Each named turn below is shown by a few rows before and after it. Which turns, in which order, take the first row of each later pair to the second? The first pair is answered.
zod:
68	-130	48	2	180	-336	-79	149	-216	-41 => -48	-58	-5	124	192	-296	-160	121	-226	1
170	-237	-145	-170	244	20	-138	47	-469	-32 => 306	-95	24	9	225	-163	10	-30	-540	42
-100	-100	-253	-273	-201	239	-48	102	276	-95 => 307	28	128	-161	-262	-104	294	39	194	-38
fevev:
-47	-196	-334	-158	-116	-244	-98	106	197	-86 => -32	-217	-311	-226	-100	-85	-123	23	290	-130
-149	115	-45	66	64	49	34	-210	-147	17 => -153	158	-35	82	79	23	24	-199	-173	32
144	-85	183	-189	-169	160	176	-46	398	-88 => 244	-97	303	-218	-43	100	211	-78	283	-113
32	-159	-16	-71	140	102	-103	-9	-5	-124 => 66	-162	25	-70	178	4	-91	15	-83	-106
babil:
128	-271	72	-324	245	29	-61	37	-159	-175 => 166	-219	169	-267	295	23	-41	-31	-176	-152
68	159	223	73	52	330	86	-301	162	-36 => -100	170	108	94	64	405	-18	-317	121	15
18	151	53	149	212	-142	12	-95	-257	169 => -117	114	-95	148	203	-69	-84	-40	-229	175
213	-27	-18	-18	-166	-348	169	190	-82	134 => 195	71	86	105	-101	-337	178	107	-164	167

Between the rows of a pair lie two turns.
222	-106	-49	-386	-104	-316	214	117	217	-119 => -414	77	-466	-74	-78	-82	-113	48	147	55 -> zod zod
144	137	368	15	93	203	109	-287	55	-78 => 24	206	282	161	212	121	56	-286	-142	29 -> babil fevev
251	-13	256	14	33	-89	139	-76	-21	-12 => 152	46	39	168	-147	-236	135	65	60	94 -> fevev fevev
-314	184	-344	370	302	-180	-108	-39	-443	281 => 145	-487	-259	-498	297	11	-97	269	-172	-166 -> zod babil
-273	41	-296	130	48	-43	-200	126	-105	14 => 185	-268	-28	-282	8	-17	-18	163	55	-218 -> fevev zod
89	157	95	146	173	76	158	-205	-208	-30 => -34	-94	-89	-145	201	293	-9	-89	-126	-149 -> babil zod
31	50	-20	-128	-85	-51	12	35	398	-229 => 118	170	200	-10	7	-81	99	-119	288	-205 -> babil babil
25	150	-146	11	119	57	-241	184	-298	-39 => 266	43	-27	-91	46	-66	-100	236	-233	-100 -> babil zod
-293	375	-147	396	92	-33	-33	-136	-184	198 => -73	-222	-177	-365	312	319	-186	28	-120	-197 -> zod fevev
191	-342	328	-222	111	-267	-70	147	-154	39 => -146	-60	55	183	-26	-444	-149	179	-226	300 -> fevev zod
-208	-34	-13	29	193	294	-147	-180	150	124 => 209	-176	279	-170	261	5	64	-111	37	56 -> zod fevev
-292	269	-128	327	-583	359	187	-229	599	21 => 40	88	230	-18	-309	598	258	-429	607	-225 -> fevev zod
340	-40	191	-137	12	-91	176	97	18	-113 => 270	4	55	-28	-174	-225	168	238	65	10 -> fevev fevev
107	-338	-78	-431	409	-35	-93	143	-151	7 => 95	124	154	96	437	-291	69	-99	-342	283 -> zod babil
257	-58	-6	-247	-226	-204	199	4	209	-87 => -115	244	-149	161	-279	-93	134	-153	216	100 -> zod fevev
366	167	118	-6	152	-430	185	-45	-254	151 => -264	91	-524	-9	86	-127	-225	118	-173	189 -> zod babil
-129	69	-97	112	-219	-199	33	242	-8	-7 => -163	15	-84	-45	-205	201	-4	114	182	-175 -> fevev fevev
-140	122	-91	227	240	-237	-123	20	-386	160 => -164	-99	-337	-8	88	-265	-195	277	-268	99 -> babil babil
173	-141	362	-194	430	328	-42	-309	-185	-276 => 227	21	201	118	280	-485	21	12	-540	89 -> fevev fevev
31	-125	-21	-120	38	-109	32	69	79	-65 => -176	11	-117	59	32	-124	-72	33	64	32 -> zod zod
-83	279	-284	482	239	-140	120	52	-305	27 => -70	-260	-502	-148	126	244	-32	306	30	-309 -> fevev zod
-4	132	112	218	101	-75	78	-119	-213	20 => -127	144	-63	289	-112	-93	67	-35	-79	58 -> fevev fevev
59	22	-223	-19	-243	371	132	55	292	-132 => 42	292	-145	258	-264	197	215	-6	222	21 -> zod zod
130	-36	-18	53	-208	32	96	57	90	-4 => 13	15	-50	130	-170	153	33	-16	96	-6 -> zod fevev
-119	-5	-40	210	69	164	-4	-29	95	-136 => -87	-117	-80	98	-19	130	2	83	164	-157 -> babil babil
-96	30	108	46	-39	218	-5	-120	118	-66 => -8	72	218	60	-57	149	50	-136	106	-69 -> zod zod
-28	-34	-30	119	-331	122	-68	-6	51	253 => 129	-148	69	-49	-342	133	2	22	109	158 -> zod babil
-113	-78	-280	-30	-191	257	-147	17	329	-72 => 347	-97	126	-135	-146	-17	157	-21	267	-124 -> zod fevev
69	-169	-128	-208	-294	-41	41	239	299	-116 => 191	-205	68	-331	-100	138	52	116	217	-210 -> fevev fevev
-184	-192	-277	90	-214	-147	-148	284	-35	47 => 267	-235	93	-57	-210	-289	92	199	-54	-36 -> zod babil
-236	139	86	153	1	149	-52	-179	162	57 => -241	25	75	14	73	267	-93	-185	179	-28 -> babil fevev
275	-142	81	-148	-337	-200	202	161	81	34 => 232	193	340	170	-127	-136	223	-137	-131	134 -> babil babil
167	185	-9	153	-232	-381	200	96	-5	143 => -12	153	-145	92	-379	48	120	33	347	28 -> fevev fevev
86	77	86	277	-263	-809	173	198	-333	280 => -391	45	-352	243	-717	-123	21	176	409	108 -> fevev fevev
12	234	114	229	-242	90	160	-49	228	-34 => -147	175	6	133	-181	325	26	-68	246	-106 -> fevev zod
117	-233	396	-89	-113	-459	173	12	-38	3 => 1	-64	360	129	-176	-500	172	-24	-53	105 -> fevev babil
-168	579	404	495	250	26	-64	-571	-221	250 => -297	621	178	637	12	-94	-62	-453	-118	352 -> fevev fevev
-193	-155	-223	-86	-15	67	-323	162	-76	-31 => 271	-69	156	-22	-152	-330	54	177	-41	-29 -> babil zod
50	-327	-163	-365	203	-312	-62	279	-391	-37 => 228	-196	111	-245	284	-380	72	113	-462	-23 -> babil babil
-92	-125	-245	-37	34	-336	-179	257	-350	130 => -283	-147	-422	-65	-161	15	-263	241	-9	48 -> fevev fevev
447	-168	396	-127	171	131	110	-200	-130	-151 => 379	-38	145	157	-74	-472	145	100	-246	144 -> fevev fevev
-68	73	216	73	12	246	90	-351	103	-50 => 73	96	283	116	109	-42	170	-300	-139	66 -> fevev fevev
-176	108	-128	-81	-69	175	116	30	349	-199 => -100	293	22	150	-124	-3	209	-58	297	-74 -> zod zod
352	-100	240	-138	156	-216	123	-49	-139	-78 => -213	108	-194	282	57	-244	-127	32	-216	167 -> fevev zod
-204	103	-57	124	48	344	-22	-173	108	-20 => 187	-130	104	-179	-65	187	176	-27	212	-174 -> babil zod
444	-230	403	-374	325	-37	80	-21	-12	127 => -379	-85	-179	-71	380	342	-386	-65	-56	271 -> zod zod
-150	-112	-143	66	273	123	-187	-70	-182	-7 => 187	8	157	155	213	-167	102	-118	-208	49 -> zod zod
-65	-122	-13	142	-391	103	192	65	1	70 => -12	-179	115	30	-245	312	167	-60	5	-42 -> fevev fevev
-122	249	-151	173	-123	-55	9	-159	-31	68 => -41	-33	-199	-216	-107	194	-41	-120	130	-163 -> fevev zod
159	102	164	106	127	-82	116	-47	-177	47 => 8	155	-57	219	-92	-165	61	85	-38	138 -> fevev fevev
-99	28	-90	-87	155	105	-61	-63	7	32 => 58	147	53	38	143	-61	66	-112	-13	93 -> zod zod
163	96	248	-56	-37	332	105	-286	203	-44 => -82	261	138	195	88	273	-29	-328	-31	141 -> fevev zod
136	87	188	135	202	-139	158	-28	-292	118 => -277	-56	-294	55	98	42	-151	199	-135	95 -> fevev zod
-163	-217	-266	-102	31	-17	-73	-55	-167	-131 => 109	-257	-121	-219	-4	-126	72	-22	-125	-202 -> babil babil
211	13	306	-55	150	44	47	-202	-151	-65 => 151	79	125	148	-49	-317	53	8	-208	154 -> fevev fevev
359	223	526	100	33	-93	285	-198	-132	241 => -509	77	-355	90	-46	338	-302	53	-6	246 -> zod babil
165	-179	85	-250	142	265	71	12	50	21 => 128	126	208	120	168	89	160	-161	-56	217 -> babil zod
124	115	277	-39	28	72	22	-186	-22	-89 => -61	185	166	101	72	79	-56	-211	-118	-26 -> zod fevev
-263	186	-267	138	-331	-4	54	25	133	114 => 187	40	28	-82	-389	-156	282	90	183	-7 -> zod zod
-41	-107	-96	-118	2	52	-105	84	-62	50 => -32	54	-12	81	-32	-80	-21	6	-140	149 -> zod zod
207	-325	-34	-500	-146	189	32	275	394	-263 => 485	17	528	-186	101	122	288	-159	132	-194 -> babil babil
-9	134	-95	111	-67	-378	126	167	-95	128 => -205	105	-248	57	-229	31	50	112	249	28 -> fevev fevev
352	-91	197	-54	-330	-501	403	200	-94	99 => 40	-78	-102	-36	-663	-198	336	253	330	61 -> fevev fevev
78	170	32	253	227	-285	-144	82	-212	181 => -139	165	-224	262	61	-161	-271	167	-53	183 -> babil fevev
191	-183	113	-67	-152	-233	152	185	154	-54 => -247	169	-38	375	-36	-101	-16	-30	43	120 -> babil zod
195	58	81	84	-165	-357	175	50	-52	92 => -193	-7	-320	80	-203	-141	-106	160	27	99 -> zod babil
-320	-244	-406	-277	-181	-160	-131	431	-40	-24 => 290	-38	285	-169	-139	-515	328	219	-125	-10 -> zod babil
-150	-20	-101	-128	118	176	-197	42	-10	-108 => 241	38	208	-96	3	-154	95	23	-6	-48 -> babil zod
114	-275	71	-390	259	22	-49	-38	-112	-146 => -39	175	146	145	272	-167	20	-232	-315	144 -> zod babil
-69	-178	-208	-362	222	162	-109	45	-77	-103 => 303	80	188	-53	124	-276	228	-80	-135	33 -> babil zod
-294	4	-158	189	-85	140	272	-47	229	-46 => -36	-94	56	-24	33	203	336	-109	224	-182 -> fevev zod
267	-2	179	20	46	34	150	-79	220	78 => -122	127	-129	219	25	151	-68	-57	175	187 -> zod babil
-228	112	-293	57	133	307	-404	-176	-184	-29 => -160	-56	-366	-136	116	307	-413	-58	-152	-119 -> fevev babil
-413	312	-206	38	-153	1	27	20	46	-6 => 125	224	162	-167	-206	-284	317	41	111	-113 -> zod zod
-250	107	-262	79	-174	106	-52	32	172	26 => 184	138	71	88	-199	-167	244	24	157	34 -> zod zod
-60	127	67	129	-270	-44	413	-46	225	-206 => -356	115	-126	166	-179	180	196	-74	194	-216 -> babil zod
-194	-16	122	-53	-45	386	1	-323	568	5 => -63	160	290	153	-82	179	143	-385	505	127 -> zod zod
-5	1	-252	54	171	112	-155	-4	-147	-109 => 295	-76	-66	-47	97	-98	39	63	-95	-171 -> babil zod
-17	132	209	237	451	-178	-86	-302	-489	95 => -354	126	-171	313	308	-172	-279	-117	-418	155 -> babil fevev
126	-192	-82	-119	0	-225	-5	172	-144	-133 => 194	-77	124	21	92	-223	74	-14	-231	-113 -> babil babil
-10	217	114	179	198	199	14	-300	-229	-11 => 69	-171	-26	-278	173	339	-85	-75	-63	-199 -> babil zod
365	-70	326	-118	84	-433	33	154	-254	64 => -5	179	249	191	268	-266	-121	-56	-421	188 -> babil babil
83	157	44	277	-204	-501	247	214	30	276 => -223	-171	-378	-38	-239	-162	-69	434	195	141 -> zod babil
24	184	129	315	-157	0	170	8	153	132 => -153	-41	-10	6	32	400	-50	-31	198	-35 -> zod fevev
176	142	272	109	-347	232	111	-129	607	-19 => 239	184	461	126	-138	283	132	-313	455	-66 -> babil fevev
302	-336	180	-304	-11	307	59	-9	136	-354 => 388	-158	423	-70	240	102	142	-176	-185	-242 -> fevev babil
-173	-36	-327	-215	-98	201	-240	343	290	-128 => 478	117	362	-171	-7	-130	209	91	170	-153 -> fevev zod
-350	-8	-155	-58	38	352	-195	-84	71	-102 => -114	-25	133	-119	351	225	-137	-178	-242	-125 -> fevev fevev
-398	465	-15	345	190	24	-123	-158	-409	207 => -523	21	-517	-108	-134	10	-312	372	-100	101 -> babil babil
180	-239	114	-312	20	92	94	41	137	-146 => 239	-202	153	-226	30	-223	126	113	-62	-36 -> fevev fevev
169	132	-73	369	-431	-286	318	36	394	317 => -352	-44	-501	222	-291	199	-109	96	463	230 -> babil zod
45	183	412	385	230	-195	268	-492	-294	123 => -662	-197	-400	99	163	266	-302	-134	-119	15 -> fevev zod
119	65	-62	80	-167	8	107	148	-8	94 => 86	-42	-136	-53	-144	96	41	198	44	25 -> zod zod
406	-26	281	65	-159	-214	457	164	229	-86 => 35	324	305	475	132	-47	313	-193	-50	119 -> babil babil
-395	26	-191	68	15	-168	-239	105	-91	279 => -438	-54	-156	-82	69	223	-266	-29	73	129 -> fevev fevev
78	-320	-71	-438	-63	373	24	-93	390	-399 => 434	-269	306	-432	185	57	215	-190	84	-354 -> babil fevev
120	-175	-1	-184	378	69	-237	84	-229	-145 => 122	91	148	81	390	-91	-99	-27	-377	-6 -> zod babil
-90	-18	22	-63	144	137	-65	-102	152	-76 => 12	7	141	-40	234	-51	-17	-77	-38	1 -> fevev fevev
350	-277	29	-371	140	175	103	63	119	-244 => 183	233	104	350	179	-277	201	-81	-232	172 -> fevev zod
-112	-277	-252	-169	-201	-41	-145	-35	-141	57 => 178	-292	15	-246	-222	-153	33	-100	-103	5 -> babil babil
79	226	270	114	98	229	134	-364	115	-81 => -283	192	-85	128	67	373	-114	-238	127	-57 -> babil babil
-6	-61	-37	-37	-161	-329	-48	201	38	31 => 87	45	165	70	-88	-354	24	79	-25	53 -> babil babil
265	-26	-30	-40	69	-39	56	65	-228	1 => 157	18	-226	47	-133	-102	21	181	-129	53 -> fevev fevev
-72	-20	366	-151	-149	283	-93	-480	295	-296 => 71	127	592	66	-45	7	52	-552	42	-164 -> zod fevev
105	31	174	-11	280	-71	204	-207	-230	-153 => -114	-112	-72	-164	317	179	31	-166	-175	-238 -> zod zod
-144	98	-226	-54	-167	-82	32	182	-147	-3 => 93	-5	-49	-252	-192	-36	142	165	-19	-126 -> fevev zod
99	211	191	135	-198	300	137	-291	423	-158 => -93	322	149	239	-14	365	14	-371	243	-122 -> fevev zod
-257	17	-22	3	12	130	91	68	49	218 => 20	-2	162	-32	-3	-30	269	83	67	202 -> zod zod
240	-61	271	93	223	-77	112	-131	-331	71 => 6	35	34	307	113	-212	39	-30	-363	245 -> fevev babil
124	-72	-294	0	-217	-43	-32	217	212	72 => 303	44	-58	113	-205	-174	158	120	151	83 -> zod babil
-161	256	101	142	282	42	-202	-163	-216	148 => 267	4	335	-230	270	-45	-25	-74	-112	-43 -> zod zod
-226	-35	-77	56	-24	709	-196	-290	209	-123 => 285	-36	447	-52	233	427	70	-407	-48	-164 -> fevev zod
359	-67	112	-126	-110	-273	-76	114	30	-279 => 376	79	231	44	-97	-342	-21	33	-28	-202 -> fevev babil
-232	-368	-520	-317	94	-158	-244	291	-66	-65 => 447	-86	231	-113	136	-584	264	23	-232	6 -> zod babil
31	12	-315	5	170	-290	-293	250	-208	-42 => -159	6	-465	-13	26	-29	-387	226	48	-102 -> fevev fevev
-99	-195	-256	-437	-234	187	-88	210	298	-195 => 211	331	235	149	-297	-315	331	-60	119	74 -> babil zod
-39	57	170	38	275	142	-197	-289	-142	-110 => -140	51	-4	104	271	-17	-273	-154	-246	-20 -> fevev babil
292	94	25	98	-138	23	130	312	-53	65 => 196	94	-52	75	-199	172	92	299	102	36 -> fevev fevev
-141	48	-83	245	-221	-176	-59	154	-74	166 => 70	-260	-44	-129	-211	-90	-53	261	64	0 -> zod babil
-77	125	-7	214	-112	-125	34	-50	-65	200 => -162	-172	-102	-147	-5	209	-146	-17	12	3 -> zod fevev
-70	-73	-168	-34	352	237	-124	-80	-110	-57 => 281	-81	45	-38	306	-157	111	32	-198	-3 -> zod fevev
8	-118	-142	-263	130	241	-76	133	128	-60 => 257	-89	97	-259	142	154	79	61	101	-62 -> babil babil
89	88	126	151	-50	27	343	-158	314	119 => -214	28	-245	96	-102	229	109	-53	383	119 -> zod babil
231	44	315	-114	113	11	73	-119	-60	-61 => -199	201	-44	202	97	-15	-134	-56	-167	140 -> fevev zod
-149	-255	48	-161	39	186	-109	94	311	-189 => 148	-59	349	79	-77	-223	187	52	211	-72 -> zod fevev
241	128	86	-1	-66	-346	241	199	-276	151 => -89	135	-214	66	-396	-111	154	274	123	118 -> fevev fevev
259	89	175	-90	124	-204	269	41	-149	-91 => 74	148	-129	47	-163	-314	238	207	24	20 -> fevev fevev
-269	173	-138	195	-14	-154	-92	54	-225	176 => -347	54	-269	32	-139	43	-167	121	-17	69 -> babil fevev
-166	107	-251	-173	-169	244	-143	109	187	-27 => 292	194	88	-132	-263	-95	149	94	173	7 -> babil zod
